128 stands for zero in the data rows.
A hidden rule labels the rows of this table. It goes by one to three of the table's principal directions, not those with the most spread.
[134 133  87 103 163 126 168 122 149 135 147 106 155 111 120 163 214 153
 155 126 148 158 163 147 162 152 162 133  90 132 128 161 106 142  77 135
 132 154 116 140 157 156 132] Kt
[103 119  69 151 168 105 160 105 152 114 142  81 139 123 135 141 188 155
 164  93 139 150 175 141 139 134 137 121 122 179 161 171 135 152  71 121
 148 152 131 115 167 111 123] Kt
[123 149 161 140 123 160  96 122 110 138 105 171  90 133 133 111  74 115
 125 145 118 124 139 134 119 126 104 135 154 130 120  97 113 123 195 136
 146 128 156 124  90 108 115] HT
[103 127 146 105 208 176  92 102 162  97 111 118  87 148 100 100 174 157
 160 154 146 168 179 148 133 144 154 100  77 165 100 155 138 194 140 178
 164 167 163 157 152 113 108] PJ
[110 119 146 158 128 104 107 134 132 120 105  99 115 132 122 114 104 146
 122 101 119 122 150 140  95 113  93 126 160 175 142 113 156 136 173 143
 154 124 162 126 121 101 122] HT
[103  94 132 132 152 113 119 122 158 110 120  78 126 140 126 110 148 145
 130 112 145 132 150 144 127 117 124 100 114 157 123 152 169 159 119 138
 146 132 153 142 152 106 122] Kt
[128 168 191 123 116 187 117 107 143 113 144 192  78 138 124  96 103 121
 149 151 119 138 100 120 106 164 120 136 117 113  94 104  84 128 171 170
 150 150 113 137 100 160 150] Kt
[ 98 119 152 116 201 162  91 109 161  80 108 105  83 158  99  86 153 149
 152 144 133 154 158 127 116 131 148  89  90 167  99 160 157 193 132 174
 151 148 151 145 165 102 110] HT
[127 183 195 140 121 186 116 111 117 136 121 211  66 129 140  99  70 115
 149 164 107 130 117 111 120 150 104 141 141 111 102  96  70 121 199 160
 156 125 142 111  76 129 141] PJ
[135 157 161 127  85 168 117 108 118 132 136 188  96 132 139 109  76 102
 127 138 114 116  90 117 108 151 108 143 141 111 115 100  95 104 170 141
 133 138 111 127  91 148 140] Kt
[129 127 164 156 121  99  87 131 115 135 104 142 113 115 127  99  75 141
 113 112 121 133 155 149 100 115  74 122 177 148 143  87 135 123 206 129
 159 106 171 108  83 104 104] PJ
[133 130 126 124 134 131 132 139 133 123 138 124 129 148 145 114 147 117
 130 124 122 107  97 115 124 119 155 119 101 111 118 146 156 135  86 117
 110 104 111 130 148 115 140] Kt
[133 114  71 108 142 131 155 147 118 133 135 106 162 129 129 171 174 116
 126 150 136 130 124 109 167 115 181 132  90  97 133 163 135 132  50  98
  85 132 102 132 171 129 130] Kt
[162 121 112 101 113  92 173 155 114 141 132 113 176 103 118 158 138 119
 102 139 118 118 107 114 149 123 151 128 128  92 125 136 114  97  97 115
  89  87  95 119 135 159 132] Ae
[121 145 156 115 163 169 113 104 123 123 114 159  96 130 113 115 112 133
 146 169 127 145 145 119 141 140 131 124 124 137 112 125  96 146 163 157
 146 141 152 129 111 126 117] Eq
[125 185 116 125 202 170 123  78 138 130 135 173  88 118 115 117 174 160
 188 127 135 179 206 169 138 176 131 136 131 177 131 128  67 154 159 155
 183 171 151 123 109 131  98] Ae
[167 179 126 128 119 128 148 133 110 157 143 187 133  99 134 138 131 125
 134 123 115 138 146 162 131 153 126 154 154 109 135  93  72  89 157 115
 136 111 111 112  84 154 119] HT
[135 142 100 113 110 149 156 122 108 164 134 147 143 120 140 170 131 111
 131 142 138 119 126 125 167 138 134 157 135 106 126 126  91 104 119 108
 114 146 120 135 117 145 134] HT
[116 121 151 129 133 146 109 134 121 124  97 120 114 132 114 130 100 129
 116 155 120 124 141 130 122 115 127 130 131 151 126 116 135 132 172 154
 140 135 158 143 117 112 124] HT
[127 127  62 116 144 136 151 101 121 147 148 128 151 121 140 161 170 125
 149 127 152 140 148 135 171 139 149 138 119 127 147 154 107 128  73  94
 119 159 119 127 142 133 117] Kt
[138 116  64 137 140  63 160 146 143 119 159  75 173 129 131 143 200 146
 137  63 133 129 126 126 121 123 142 121 126 132 150 161 162 135  38  89
 101 112  88 111 184 133 130] PJ
[115  98 142 130 109 125 115 149 134 104 114  96 131 139 114 128 111 123
 104 139 121 118 107 113 108 108 134 121 114 131 126 130 163 133 127 143
 115 131 124 144 148 124 140] Kt
[172 120  64  97  99  85 190 148  97 180 159 126 210  97 141 194 162 110
 109 127 147 113 106 124 190 124 150 150 141  64 139 134  96  77  58  59
  71 102  88 119 129 169 131] Eq
[138 126 124 129 130 100 121 135 121 133 121 117 135 128 124 120 121 131
 117 102 124 119 134 138 117 121 112 122 156 138 130 120 143 122 142 116
 125 105 132 121 125 119 112] Kt
[138  73 105  92 133 108  87 139 123 114 110  93 158 130  98 129 127 121
  84 138 146 135 135 146 132 105 144 100 115 120 127 133 177 137 121 112
 100 129 130 152 147 125  89] Eq
[111 151 143 174 126 115 118 116 158 107 144 132  88 145 151  80 132 140
 156  62 117 129 132 140  78 141  91 118 143 158 132 128 148 145 136 134
 161 124 122 106 134 107 136] Kt
[129 103 111 126 141  93 124 143 138 122 137  91 152 139 129 125 162 140
 124 105 141 124 119 123 129 111 136 113 115 121 130 146 169 146  83 108
 111 114 123 129 160 120 128] Kt
[122 108  74 118 134 128 147 120 143 112 148 104 143 137 135 137 168 114
 134 116 141 134 123 123 144 129 160 112  96 114 130 171 147 139  51 102
 101 141  91 128 176 129 124] Kt
[123 152 114 152 108 131 168 126 130 162 148 136 138 117 161 160 153 134
 153 112 136 121 136 140 145 140 119 163 134 130 143 123  98 109 116 116
 146 144 131 126 114 135 158] Eq
[159 189 155 146  80 147 131 126  88 165 135 227 101 112 159 116  56  92
 125 132 101 112 103 120 122 144  94 155 177  81 125  78  66  77 184 105
 126  94 113  87  60 136 129] Ae
[139 197 122 165 160 115 156 112 123 172 155 180 114 110 166 126 165 157
 187  87 132 145 173 151 143 156  97 153 164 135 143 113  71 125 136 105
 170 114 148  84  92 120 130] Eq
[122 109  99 147 125  79 122 127 127 144 129 102 147 119 138 135 137 145
 128  82 146 135 155 140 132 119  90 124 158 140 150 129 146 132 123  98
 135 126 147 109 131 114 113] Ae
[127 112 147  93 145 155 100 106 130 119 115 127 124 133 104 119 121 134
 120 161 139 135 130 135 132 135 138 119 111 146 117 125 130 141 155 158
 139 152 149 160 118 138 115] Kt
[131 134 152 145  96 122 104 121  98 152 103 152 123 107 124 133  60 130
 108 130 120 122 148 150 113 125  78 152 189 157 152  74 106  96 221 134
 155 134 168 126  65 124 113] HT
[121 114 160 145 133 102  79 135 135  96 103 112 102 139 107  81  88 137
 109 100 113 130 137 135  76 115  93 100 156 158 125 112 170 145 180 146
 142 108 144 119 127 104 103] Eq
[121 161 173 170  83 144  94 118  94 157  92 187  77 118 152 105  20 107
 115 123 103 110 143 138 101 125  55 146 198 143 137  71 103  97 248 134
 165 114 173 100  51  94 114] Kt
[137 161 193 112 150 203  76 128 114 126 106 209  71 139 120  92  82 105
 125 195 119 140 135 142 129 132 144 122 112  95  89  93 102 135 201 149
 141 122 150 139  85 116 109] Eq
[140 121 117 106 128 122 146 138 123 136 135 120 151 128 128 143 144 122
 122 139 133 119 105 109 150 124 148 126 112 100 118 142 128 124  92 116
 101 115 111 130 142 141 136] Eq
[118 108 101 113 127 145 116 122 133 105 126 118 127 130 110 140 136 121
 123 143 135 150 131 117 131 132 145 121 102 123 130 146 133 142 106 133
 112 164 110 136 156 138 120] Ae
[106 128 149  95 207 185  95  81 162  89 134 140  82 158 107  79 164 144
 169 158 150 163 143 124 140 152 156  87  76 141  88 165 127 194 112 163
 150 160 140 146 155 124 111] Ae
[140 116  92 111 122 113 155 131 132 135 150 112 161 125 131 149 161 119
 124 115 141 123 120 137 149 131 148 127 120 108 127 144 130 116  78  99
 103 127  99 135 148 147 127] Kt
[115 105 144 129 106 140 122 145 120 119 106 108 126 140 123 134  90 109
 101 154 117 103 103 108 122 103 136 128 125 126 122 126 152 121 138 137
 112 124 132 144 134 115 139] Kt
[122  99  93 140 141  77 118 140 113 144 105  80 155 124 128 143 130 142
 113  98 136 120 158 135 135  99 108 121 158 153 152 134 166 134 126 101
 124 112 160 118 138  94 103] HT
[ 96  82 112 116 188 127 120 134 172  85 117  43 133 156 100 124 193 152
 134 124 147 140 160 146 128 111 168  95  81 170 115 175 191 182  82 149
 131 151 139 169 197 107 120] Kt
[114 147 165 112 172 193  99 118 150  75 117 153  69 153  99  88 129 125
 146 170 110 153 128 113 104 144 164 105  80 134  93 143 126 169 140 182
 136 146 116 140 151 126 124] Kt
[137 165 112 107 173 175 129 108 133 121 150 172 104 142 129 116 170 122
 165 144 131 148 130 123 144 153 168 124  93 108 108 148 101 150  90 125
 123 141 104 125 144 134 121] Eq
[138 135 135 124  88 141 154 142 102 154 123 151 141 111 135 163  93 106
 111 165 119 113 105 107 151 123 129 154 138  95 127 110  92  92 141 123
 109 122 121 126 103 147 147] PJ
[112 131 131 127 188 130 103  90 146 127 128 123 113 127 115 111 164 172
 165 115 157 164 187 160 137 147 108 118 134 177 132 130 118 167 152 145
 177 161 176 135 119 120 104] PJ
[114 153 204 132 169 178  50 112 136  96  94 176  47 151 108  56  82 137
 139 152 113 150 150 134  86 136 108 102 124 150  96 103 134 171 220 181
 170 130 169 128 101  97 103] Kt
[120 128 104 160  63 122 152 142 128 143 139 125 132 128 170 147 114 100
 119  97 121 101 105 125 119 122 115 149 131 111 144 129 140  99 107 103
 118 131 104 119 131 120 155] Ae
[110 149 201 112 148 214  91  77 136 107 115 190  62 137 115  83  78 124
 148 195 125 146 129 127 123 156 125 120 109 146 100 110  85 146 203 191
 173 163 160 147  82 133 127] Kt
[117 110  93 135 153  92 137 130 141 129 133  82 149 128 125 142 173 153
 140  93 147 139 156 134 139 122 122 121 131 147 139 151 149 149  92 112
 129 135 136 125 160 120 121] Kt
[147 118 130 136  56 108 161 163 101 147 129 131 163 110 145 160  83  95
  87 146 108  92  76 105 130 106 130 150 141  86 142 109 123  73 121 107
  91  97 101 121 109 143 156] HT
[147 129 134  86 191 130 111 110 134 105 117 125 128 122  84 104 151 149
 129 149 126 155 158 149 128 142 155  99 117 154 115 136 123 150 142 158
 136 119 135 139 131 139  89] Kt
[143 137 150 140  54 112 165 157  81 184 121 147 159 108 155 174  66 107
 101 151 113  79  74  84 149 108  99 174 170  88 138  91  95  69 153 110
 104  97 134 114  81 142 170] Kt
[120  88 147  98 131 133 109 124 129 114 106  96 136 137 104 123 106 125
 102 158 136 118 112 115 134 113 135 109 116 136 114 136 154 139 139 149
 119 131 145 155 135 129 122] Kt
[126 141 113 134 152 136 139 120 156 107 150 129 115 136 138 108 174 132
 153 108 128 142 138 144 119 144 152 114  97 132 125 153 135 146  87 128
 136 131 104 124 154 125 129] Kt
[101 137 121 135 185 160  83  90 164  88 130 134  80 142 112  89 169 157
 168 111 142 181 187 163 103 156 129 106  99 177 131 144 137 184 138 159
 175 182 145 135 147 112 100] Ae
[125 134 129 111 113 159 133 102 115 146 137 157 126 126 133 143 113 119
 137 155 141 128 109 108 154 143 123 144 127 113 123 124  91 120 131 128
 126 156 130 134 110 149 138] PJ
[120  73 110  95 186 102 109 143 143 107 110  53 158 144  98 129 180 153
 116 140 150 136 143 124 146  99 165  91  86 141 119 169 191 176  80 131
 110 121 149 153 182 109 110] Eq
[118 188 147 140 158 178 131  81 149 127 150 188  75 124 136 105 149 147
 188 121 131 165 166 152 123 181 112 141 128 154 121 120  64 144 161 160
 184 169 135 119 101 142 130] Eq
[109  97 183 155 112  96 110 154 149 102 108  84 119 139 121  97  95 140
 105 111 118 111 116 127  88 101  98 107 139 148 120 117 178 137 162 153
 141 101 149 134 132 109 142] Eq
Here are more rows. What is the label of each one?
[145 130  74 125 109 100 165 134 120 163 150 116 176 105 144 177 176 136
 131 106 143 129 139 147 153 137 136 157 128 121 156 131 113 104  88  98
 119 141 115 129 129 150 136] ~ PJ
[128 106 147 115 118 132  85 123 122  98 108 131 112 135  98 102  76 113
  97 140 120 132 118 123 102 121 116 106 143 130 119 114 145 130 167 140
 118 129 124 132 125 129 101] ~ Eq
[126  74 102 120 139  84 127 161 122 132 104  64 173 121 117 155 143 135
  95 137 141 123 146 132 151  87 144 112 119 125 140 145 175 135 101 107
 104 107 149 136 154 107 114] ~ PJ
[155 131 120 104 137 118 123 125 121 134 138 143 146 120 119 123 142 129
 122 129 133 134 124 140 133 136 140 123 128 115 127 122 122 121 121 117
 118 116 117 130 120 145 112] ~ Ae
[121 113 136 126  79 150 143 149 112 131 113 121 131 138 139 149  82  88
  97 161 110  88  78  93 131 106 143 139 118 103 119 130 140 103 122 128
  95 119 112 140 132 124 155] ~ Kt
[160 194 161 107 147 182 115 127 110 133 125 210  87 130 121 105 115 113
 140 161 100 135 120 126 118 155 151 138 119 101  99 104  82 121 168 150
 129 110 111 120  97 140 120] ~ HT
[ 90  67 125 123 132 144  66 130 152  74  93  69 104 163 111  98 115 119
 100 133 130 127 124 122  92 100 143  89  79 159 125 159 219 175 122 155
 123 156 140 158 178  87 114] ~ Eq
[124  94 128 116 183  91  79 134 149  87 111  77 123 152  96  82 149 150
 118  96 134 139 147 139  99 110 130  76 123 156 115 149 198 176 120 132
 125 106 139 132 170  99  89] ~ HT
[107 143 152 179 100 113 164 143 143 141 152 124 117 143 175 123 126 128
 153  92 125  98  93  98 122 119  99 142 141 112 123 132 132 125 101 112
 134 106 123 105 134 114 180] ~ PJ
[117  95  83 115 182 121  99 124 157  80 139  89 126 158 111 100 183 130
 134 104 146 151 144 138 121 119 165  81  89 130 119 175 187 178  55 105
 106 136 103 133 199 106  94] ~ Eq
[148 151 131 146  81 116 160 139  80 183 129 170 152  97 149 170  77 113
 115 145 120 106 118 120 156 121  99 172 187 100 149  84  70  68 163  95
 120 108 138 105  69 141 140] ~ Eq
[141  93 165 121  46 111 136 172  98 144 115 115 163 129 131 151  54  92
  65 159 113  70  46  87 125  89 121 143 145  80 120  99 149  79 142 116
  80  91 115 144 109 143 162] ~ Eq
[100  94 102 150 119 108 163 153 145 121 125  60 154 131 141 162 162 136
 127 124 131 116 126 112 137 102 148 132  97 141 147 163 165 137  70 128
 119 136 129 137 172 112 162] ~ PJ
[114 112  70 107 208 128 115 105 165  94 137  81 130 142 105 120 224 160
 160 104 152 171 185 159 134 142 169  97  81 171 132 181 162 187  66 133
 139 166 126 145 191 116  95] ~ HT
[110 153 162 183  61 137 135 130 120 150 122 151 102 124 169 130  71 119
 130 112 106  97 109 123  96 127  80 168 159 149 152  91 116  96 184 143
 162 135 149 118  81 113 169] ~ Ae
[142 141 107 108 143 140 135 111 133 121 152 153 130 123 124 125 158 126
 144 132 135 151 127 128 140 151 149 122 107 107 123 142 105 133  95 121
 119 139  99 122 138 151 120] ~ PJ
[106 113 100 161 130 104 141 147 131 140 135 100 143 132 152 152 153 138
 141 110 144 128 138 113 147 105 122 134 125 117 145 144 147 141  82  94
 121 130 139 112 154 103 144] ~ Ae
[127 139 156 145  89 148  91 119 104 133 104 171  98 118 125 117  48 111
 107 139 112 127 135 140 101 130  88 143 170 140 140  80 109 103 216 139
 147 140 148 123  75 122 112] ~ Eq
[110 158 117 126 213 168 109  92 142 114 126 150  86 136 120 108 175 155
 182 140 139 174 189 139 143 151 145 114 103 158 123 153 106 181 124 147
 164 159 155 119 141 106 103] ~ PJ
[141 122 113 123 107 104 140 151 127 126 135 110 148 131 127 138 137 120
 112 109 120 114 101 114 118 121 135 129 126 109 126 134 147 118 100 115
  99 111  98 126 150 139 137] ~ PJ
[138 158 168  92 165 182  97  99 150 105 137 173  88 140 101  88 147 138
 150 150 131 156 134 148 112 168 147 117  97 135  93 120 104 153 161 174
 153 153 122 154 117 155 117] ~ HT
[113  93 116 131  97 122 126 146 121 133 106  93 147 119 124 163 113 124
 102 145 133 124 132 123 136 107 126 138 120 131 144 128 146 122 133 132
 119 149 142 143 135 124 136] ~ Ae
[126 130 119 138 119 127 142 130 117 143 138 142 134 125 146 140 121 118
 133 134 134 123 118 113 150 121 124 134 135 102 131 130 114 119 108 101
 116 122 125 112 124 124 135] ~ PJ
[138  94  56 106 137  71 170 117 138 134 157  68 197 107 115 170 198 153
 131  93 157 142 143 140 157 136 140 128 129 144 157 160 131 124  54 100
 111 146 107 134 163 161 121] ~ HT
[138 124 114 129 142  88 117 134 131 131 131 109 139 131 129 115 151 144
 128  86 133 128 135 134 117 124 114 115 139 133 131 133 155 140 116 112
 126 107 130 116 140 119 114] ~ Eq
[148 119  79 110 109 104 152 128 118 151 154 116 178 116 133 165 165 129
 123 112 144 123 115 135 148 133 141 148 128 116 148 132 123 106  82  96
 105 140 105 138 134 156 132] ~ Eq
[124  75 117 134  53 111 115 176 100 131 103  94 155 143 142 150  64  77
  61 141 116  74  68  94 121  72 132 129 130  86 134 123 191  97 112  91
  69 102 112 137 143 103 140] ~ Eq
[109 130 130 160 147 119 124 136 147 107 120 106 109 135 133 112 140 142
 140 107 117 134 154 140 103 120 125 119 124 160 139 137 153 147 129 140
 149 124 139 119 144  99 128] ~ HT
[133 128  85 128 113 122 154 129 142 122 164 121 147 132 144 141 173 119
 139 103 134 128 106 124 130 138 152 133 101 108 137 152 134 124  56 103
 106 140  81 127 161 145 144] ~ Eq
[118 119 138 150 132 112 100 131 146 114 133 122 115 139 134 100 131 138
 132  95 136 136 139 146 104 122 107 113 133 134 129 122 157 145 134 119
 142 127 136 123 134 111 121] ~ Kt
[127 130 140 132 103 143 123 133 131 120 132 138 119 134 130 124 113 115
 120 131 121 120 108 128 111 129 130 135 123 121 126 118 131 118 135 133
 125 136 113 137 125 135 139] ~ Eq
